Here is a table of points, one per row:
[ 0.4  0.1 -1.1 -1.5 -1.   0.2 -0.4  0.4]
[ 0.7  2.  -2.  -1.2 -1.6 -0.6 -0.7 -1.4]
[ 1.1  1.  -1.6  0.5 -1.  -2.   0.4 -0.5]
[ 1.   0.7 -0.1  0.  -0.2  0.1  0.1 -0.5]
[-1.1 -0.3 -0.1  1.7 -0.3  0.5  0.2 -0.2]
[ 0.  -0.2  0.2 -0.7  0.3  1.  -0.2  0.5]
[ 1.3  0.9 -0.3 -0.7  0.1  0.2 -0.4 -0.3]
[ 0.2  0.   0.5 -1.4  0.3  0.3 -0.1 -0.1]
[-1.3 -0.8  1.6  1.   1.4  1.4  0.3  0.1]
[ 0.9  1.8 -2.  -1.  -1.3 -1.  -0.1 -0.9]
[-1.  -0.9  0.9 -0.1  1.1  0.8 -0.4  0.5]
[ 0.1 -0.2  0.7 -0.1  0.8  0.2 -0.4  0.7]
[-1.1 -0.9  2.1  2.   2.2 -0.3  0.5  0.9]
[-1.8  0.6  0.9  2.   1.   1.1  0.4 -1.4]
[-0.1 -0.6 -1.  -0.6 -0.3 -0.3 -0.1  0.1]
[-1.2 -0.8  1.   0.4  1.   1.2  0.2  0.5]
[ 1.1  1.2 -1.4 -0.2 -0.8 -1.1  0.4 -0.7]
[ 0.7  0.8  1.3  0.6  0.6  1.4 -1.  -0.4]
[-1.4 -0.9  1.4  1.7  1.2  1.3  0.7 -0.1]
[ 0.9  0.2  0.  -1.1 -0.4 -0.1 -0.7  0.5]
[-0.4 -0.7 -0.2 -0.8  0.   0.4 -0.5  0.9]
[ 1.7  1.1 -0.6 -0.8 -0.5 -0.1 -0.3 -0.4]
[ 1.   1.6 -1.8 -0.7 -1.4 -1.4  0.4 -0.6]
[-0.2 -0.1 -0.2  0.1  0.4  0.   0.2  0.1]
[-1.3 -1.3  0.4  1.   0.6  0.4  0.7  0.6]
[-1.2 -0.9  1.   0.9  0.8  0.5  0.1  0. ]
[ 1.7  1.  -1.1 -1.6 -1.1 -0.1 -0.4 -0.3]
[ 2.   1.1  0.2 -0.8 -0.4  0.1 -0.7  0. ]
[-1.3 -1.3  1.9  1.8  1.6  0.5  0.5  0.7]
[-0.8 -1.7  1.9  1.7  2.   0.2  0.   1.2]
[ 0.2 -0.7 -2.6  0.1 -2.2 -1.2  0.   0.6]
[ 1.7  0.8  0.2  0.1 -0.4 -0.6 -0.5 -0.4]
[-0.4 -1.   0.2  0.1 -0.1  0.4 -0.1  0.9]
[-0.1 -0.2  1.4  1.2  1.1  0.2  0.   0.2]
[-0.5  0.3  0.6 -0.4  0.4  0.5 -0.9 -0.9]
[ 1.   0.  -1.6 -1.4 -1.9 -1.   0.4  0.2]
[-1.3 -0.6 -0.4  0.5 -0.5  0.1 -0.1  0.4]
[-0.3  0.  -1.1 -1.6 -1.2 -0.2 -0.1  0.2]
[ 1.4  0.5 -1.4  0.9 -1.4 -2.6  0.6 -0.6]
[-0.8 -0.3  1.6  1.1  1.5  0.3 -0.1  0.7]
[ 0.7 -0.1 -0.8 -1.6 -1.   0.  -0.4  0.1]
[ 0.6  0.4  0.7  0.8  0.6  0.1 -0.1  0.2]
[ 1.4  0.7 -1.5 -2.1 -1.5 -0.1 -0.3  0.2]
[ 0.9  0.3  0.  -0.5 -0.4 -0.8 -0.1  0.1]
[ 1.1 -0.4 -1.2 -1.6 -1.4 -0.3 -0.1  0.2]
[ 0.4  0.4 -0.8 -1.9 -0.7  0.  -0.5  0. ]
[ 0.2  0.7 -0.6 -0.7 -0.3  0.4 -0.1 -1.2]
[-0.2  1.4 -1.3 -1.5 -0.8  0.7  0.1 -1.5]
[-1.  -0.8 -0.7 -0.2 -0.4  0.1 -0.2  0.3]
[-1.5  0.3  0.7 -0.7  1.5  1.7 -0.5 -0.7]
[ 1.   0.3 -0.8  0.9 -0.5 -2.1  0.7  0.4]
[-0.4 -0.1  0.5 -0.6  0.6  0.9  0.1  0. ]
[-0.1  0.1 -0.4 -1.4 -0.5  0.3 -0.3 -0.3]
[ 0.   0.4  0.6 -1.1  0.1  0.4 -0.5 -0.3]
[-0.9 -0.6  1.7  0.9  1.7  1.3 -0.1  0. ]
[ 0.2  0.2  0.8 -0.6  0.6  0.2 -0.9 -0.1]
[ 1.5  0.8  0.2 -1.1 -0.1  0.3 -0.6 -0.3]
[-0.5 -0.5  0.3 -0.4  0.  -0.2 -0.6  0.4]
[-1.3 -0.5  0.7  0.5  1.1  1.   0.6  0. ]
[-0.3 -0.8 -1.3  0.6 -1.2 -1.3  0.2  1. ]
[-0.7 -0.7  1.   0.   0.9  0.8 -0.2  0.2]
[-1.5 -0.9  1.5  1.2  1.5  1.1  0.2  0.2]
[-1.1 -0.5  0.7  0.2  0.   0.9  0.   0.3]
[ 1.9  0.3 -0.7  1.3 -0.7 -2.2  0.1 -0.4]
[-1.5 -0.1  0.8  0.5  1.1  1.5 -0.2 -0.3]
[-0.8 -0.2  0.9  0.4  0.5  0.6  0.5 -0.3]
[-1.2 -0.8  0.8  1.   0.7  0.5  0.3  0.7]
[-0.9 -1.   1.5  1.   1.5  1.2  0.   0.6]
[ 0.3  0.3 -0.1 -0.4  0.1  0.6  0.2  0.1]
[-0.2 -0.4 -0.5 -0.5 -1.4  0.  -0.1  0.6]
[ 1.2  0.6 -1.5 -0.3 -1.3 -1.2  0.9 -0.7]
[-0.9 -0.5  0.8  0.5  1.2  0.2  0.3  0.6]
[ 0.2  0.2  0.8  0.2  0.8  0.5 -0.7  0.1]
[-2.2  0.2  0.9  0.6  1.4  1.  -0.6 -1. ]
[-0.6  0.1  0.  -0.8  0.3  0.9  0.  -0.2]
[-0.2 -0.2  1.3  0.1  0.8  1.1  0.2 -0.4]
[ 0.4  0.5 -0.2 -0.7  0.1  0.5 -0.1 -0.4]
There is one direction along which these points spread out most. How far along it is each point below, from 0 to 9? The average is between 4 and 5, and the first point in the table lies past the average.
[ 0.8  0.4  0.5 -0.9  0.2  0.6 -0.6 -0.3] >> 5
[ 1.1  0.4 -0.4  1.1  0.  -2.2  0.2 -0.1] >> 6
[-0.6 -1.2  1.2  1.2  0.9  0.7  0.2  0.2] >> 3
[-1.7 -1.2  2.   1.9  1.6  0.9  0.4  0.5] >> 1
[-0.5  1.1 -1.1 -1.2 -0.5  0.4  0.1 -1.6] >> 6
[ 0.6  0.5 -1.4 -0.1 -1.9 -1.5  0.3  1. ] >> 7
[ 1.   0.1 -1.1 -1.9 -1.4 -0.5 -0.5  0.4] >> 7
[ 0.8  0.5 -1.6 -1.3 -1.8 -0.5  0.5 -0.6] >> 7
[-0.8  0.  -0.2  0.5 -0.9 -0.6  0.3  0.6] >> 5
[-1.  -0.9  1.4  1.5  1.5  0.9  0.5  0.8] >> 2
[-0.1 -0.1  1.   0.5  0.7  0.1 -0.1  0.4] >> 4
[ 0.6 -0.3 -1.6 -1.3 -1.9 -0.7  0.   0.6] >> 7
[ 0.1  0.2  0.2 -0.7 -0.2  0.8 -0.4  0. ] >> 5
[ 1.5  0.5 -1.   1.  -1.3 -2.2  0.8 -0.3] >> 7
[-1.  -1.3  0.6  1.6  1.   0.1  0.6  1.1] >> 3
[ 1.5  0.1 -1.1  0.4 -0.8 -2.2  0.5 -0.3] >> 6
[ 1.1  0.2 -2.1  0.2 -2.  -2.   0.3  0. ] >> 7
[-0.4  0.2 -0.3  0.   0.2  0.4  0.3 -0.7] >> 4
[-0.4 -0.5  0.8 -0.5  0.7  0.9 -0.3  0.6] >> 4
[ 0.  -0.2 -0.5  0.9  0.2 -0.8  0.3  0.1] >> 5
[ 0.3  0.1  0.8  0.5  0.8 -0.2  0.4  0. ] >> 4
[ 0.2 -0.1  0.2  0.  -0.2 -0.9 -0.1 -0.5] >> 5
[-2.2 -0.3  0.7  0.4  1.2  1.5 -0.2 -1.1] >> 2
[ 1.8  0.9 -1.   0.4 -1.4 -2.   0.6 -0.5] >> 7
[ 1.9  0.2 -0.6  1.1 -0.5 -2.1  0.2 -0.2] >> 6
